Each path below is one point turned by a fixed rotation once a step. After each direction that follows a path, write how fast that rotation turns it, in degrees per step (0 if it stays still).
Each turn is a multiple of 5 degrees from 10 to 175, or 0.
Each row of a path follows its step; steps can be skipped.
path 1
step 0:  38  -7   1  30 -32 -18   4   0  27  -9   2 -10  17 -17  28  18  12  11  26 -19 -20  21  30  35 -21  20  21  15  -1   1  20
step 1:  35 -13 -16  -2 -37  16  13   6  22  10 -10   5  23  -2  14  20  -9   8  -7 -24   3  -1  33   9   1  31  41 -10   0 -28 -41
step 2:  12  -6   6 -50   7   8 -14   2  21  22 -11  18  15   9  20  12 -14 -33  19 -31  32  18  -1  25  14  32  27 -11  -7  -3 -23
step 3: -18   5  13 -41 -11   2 -25  12 -18  -5  -9  26 -13   3  50   3 -15 -17 -30 -27  24   3 -14   5  28 -11   7  20 -22   7 -27
step 4: -24  13  29  13  11  -6 -11 -25   3 -31 -10   7   3 -17  44  12   2 -30 -12 -35  -7  13 -10  19  11 -22   6  25 -22  35  24
step 5: -27  21  24  30 -41   7  24 -26  14  -3 -13   1   5 -27  18  31   7   9 -38  -8 -35  -1   8  -8   0   4  24  22 -16  15   8
step 6:  -6  25  12  11  -5  36  20 -25  34  20 -15 -15  -7 -13   0  22   0  15  12 -25 -23  16   9  12 -35  52  18  -3  -2  14   5
step 8:  -1 -11   0 -43  47  -2 -38  -7  17   7 -32 -10   9  12  27 -18   3  24 -21 -22   7  20 -17  21   2  17 -15 -23 -21  13  -2
step 9: -19 -21  -4 -18   5 -33 -21 -13  -8  -9 -20  -6  -4 -28  23   4 -21  15 -53   3 -15  -4 -17  18  10 -27 -15 -21 -41   6 -13
step 10:   0   9  11  17  -6 -43   2  -8  33 -10  -8 -14 -23 -51   3   8 -10 -25 -18 -16 -18   0 -24  13 -23 -12  -7 -32 -17  32  15
step 11:  -9   9   0  49 -40 -26   7  23  18  32   4 -13 -22 -26  23   2 -27   1 -16  13 -16  -4  -5 -11 -27  28  16  -9   2  18  -9
Speeds:
  7  -7   9   5  -6  -8   1  -8  -1 -14   2   2  -6   7  -3   3   2  -4 -14   1 -10  -9   2  15  -6  -7  -8   7 -10  -3  15
70
-14  -1  11   3 -14  -4  -4  -5   4 -17   1  -9  -2 -12   2 -11  -1   2  11  -1  -5   7 -11  -4  11  -9  -2  -3   1  -4  -2
65
  3   0   3   2  -2 -12  13  -3 -15   7 -16   7  -4   3   8   0  -4   4  -1  -1 -13  -8  -6  -5   7   2  -3   4   9 -12 -12
175
path 2
step 0:   1 -15  -9 -14  -1  17  28  -1   3  22  19 -36  24  18 -38 -21 -20  26  25 -20   7   3 -33  -9  -4   3 -35  33  11  19 -30
step 1:  -7 -15 -13 -33 -27 -48  31 -17 -10  -5 -26  -9 -27  -1  23 -15 -15 -12 -13 -22  14   9   0 -17 -24 -14 -44   2  17   7 -31
step 2:   6 -25 -24 -19   4   9  11 -28  -7   7  -6 -12   8 -26  -1  58 -17  -9  20 -54 -16   1  -8  -7   4 -25 -24   7  -9  26  27
step 3:  -6   3  32  -5  12 -12  -1  -1   0  -8 -11 -53  16 -25  14  34 -19  18 -17 -11  22  15   6 -42 -25  -3  12  20 -28  25 -30
step 4:  20 -41  -7 -22  14  10   1 -34  10  16  -8 -10 -13  -9 -45  24   1  -4  -9  41   8  26 -41 -35  -6  -5 -19   2  -6  -2 -17
step 5:  -7  20 -18  14   7 -14  -5 -28  10  21   3   6  19  -1 -17  19 -19  20 -16   2  41   9  20  -9 -24 -11 -56 -19  26  34 -21
step 6: -25   0  11 -21   0 -13   6 -19  17 -15  41  11 -11 -30  16   9 -14   7  12  -4  -3  35 -46  -6   3 -58 -12  -9  19  30  -5
step 8: -16   4   7 -10 -23 -21  39  -9  -5  25  27 -19   3   6 -56  -3 -11   2  19  11   9  26  -8 -12  -9 -12   6  19 -44  39   2
step 9:  19   0  -4 -24  10 -26  22   5 -57  12   1 -15  -5   1  -7 -12 -35   9 -18   3   7  43 -21 -14 -14  25 -39  -3  33  15   3
step 10:  32 -23  21  -8 -20  -2  30 -27   5   8  29 -13   0 -13  -3   2  -1 -22 -12 -50  24 -24 -21   2   5 -16 -36  -2  14  44   0
step 11: -18  -5   6 -36 -12  12  -5  -1   6 -11 -20 -17 -12 -12   4  -4 -39  54   0 -45  -7  -2 -10 -39   6  -3 -21  31  -7  25 -18
Speeds:
 13   6   4   2   6  -4   6   3  -7   8  -4 -10   2  -2  -4  10  -6  -7  -9   9  -1   6  -3   0  -9   9  15  -2 -14   2  15
70
 -5  -4  15   6  -2   1  -3   5  12   6   0 -12  -8  -7 -12   3   0  11  -2   4  -3  -1   3  -2  12   4   2  19  -5 -12  -2
90
 16   9  -2   3   9  -2   9  -1   4   8  -4   9  -3   0  -6   7   6  -9   4  -1 -10  -5  12  -9  16  -1   3   5  10  11  -7
135
 -1  -9   2  -1  -1   7   6  -5   5   6  11   0   6   0 -10   4   7 -14  15   1  -5  -6 -21   7   3 -12   3   0  -5  -2   4
175
 -8   0   5   5  -5 -19   2  -5 -12   0   7   3   5  -7   2  19  -4  -1  -2  -2  -2  -2   1   9   8   3  -5  -3  16  -8   9
95
 9 -4 -8  3  0  3 -2 -9  0  3  2 -4  4  7  8  4 11  8  6  3 20  0  5 10  2 -1  1 19  4  7 14
140
  0  12  -1 -12   3  -1   4  -6   3   5  -5   3   5 -14   9  -8  -2   7  -4  -8   1  -9   2  -7   5 -18   4   0  -6 -11  15
80
 -6  14   5  -6   1  12   2  -1  -2   4   9   4  -8  20   5  10  15  -1  -9  -5  -6  -1   2   0  -6   3   1   2   0 -14   1
0
path 3
step 0:  -3 -55 -16  -9   8 -21   0   8   6   8  16   2 -51 -19 -46 -18   6  18   9  24  13   4 -29  27   2  16  15  39   9 -18 -11
step 1:  14  13  67 -34  17  23   9  -2  26  -1 -18  -1  31  22 -46 -31  -2   4  13  -3   4   9  -6   5 -13  13  18   7 -19   8 -35
step 2: -22 -37  -5   0   9  11 -37   9   3   3  13   9 -16 -40 -51  24 -22  -4   1  13  16  39   7  30   4  33  -6  42   5   9  -4
step 3:  31 -25  36 -18  43 -17   9  -2  13  14 -26  -5  -3  25 -19 -29  -5  32  39  28  16  -6 -26  15 -21  -6   0  16   2  -9 -32
step 4:  -9   9  32   2 -16   0 -38  11   2  -5  -2  10  25  -5 -52   6   2 -19   2 -20  -2  67   2  36   2  24  12  17  15  11 -26
step 5:   8 -34  17 -10  44 -18   0 -19   8  25 -30  10 -33 -29 -18  31 -21  33  26  21   7  -1  13  34 -25   2 -20  16 -12 -20 -15
step 7: -21 -27  26 -10  -6 -12   5 -14   9  22 -13  10 -30 -34 -49  18   5   7  -7 -24 -15  25  21  49 -22  17  -5 -10 -25 -30 -22
step 8:  26  22  24 -27  28 -15   8 -16  29 -19  -8  26  -1 -25 -19  16 -12  22  29  32   6 -12  -7  -3 -10  10  33  60  13  16 -15
step 9: -24 -42  11   0 -29 -22  16   1  14  15  27  -3  -7   2 -55 -24  23 -11  -3 -17  -9  15 -10  36  -7  15   9  26   5 -17 -49
step 10:  11  13  44 -45  29  24   3  -5  25 -16 -30  19 -16 -40 -45  -2 -11  26   2  15   6   7  -5   9 -21  21  23   2 -26  -1   6
step 11:  -6 -38   1  -1   6  -5 -11  -7  16  16  38  -9  10   5 -38   4 -13 -14  21  14   9   2  -1  12  16  24  15  75  11  18 -39
Speeds:
 -3  17   2  -4   4   4   8  -1   9  11  -9 -11  -7   1   1  -1   1   8   2  17  12  -9  -1  11  -7  -1   1 -12   2  -7   5
155
-10  10   5   0  -7  -5 -10 -12   6  -7   8   5   9  12   2  -4 -14 -11  10   8   4   3   0  -6  -8  -2  12   2  -4  -2   5
155
  2   9  -3   7 -13 -10   8 -16   7   1  -7  14  -6  -5   6  15   3   4   0  -7 -11   1  -1   4  -2  -9   4  -2   6  -4  -8
35
-16   2 -11   9  12   0   2  -2 -14   1 -11   3  -9   3  -3  -7  -1 -12  -4   7 -16  -2  -6   9  -2   3   3   3  -9   0  -4
155
  3 -11  -1  11  -5  -9  11 -10   4   8   1 -13 -14   1   4  -6 -10  -7  -1  -7  10  11   4   1   4   9  -1   1  -8 -11   3
160
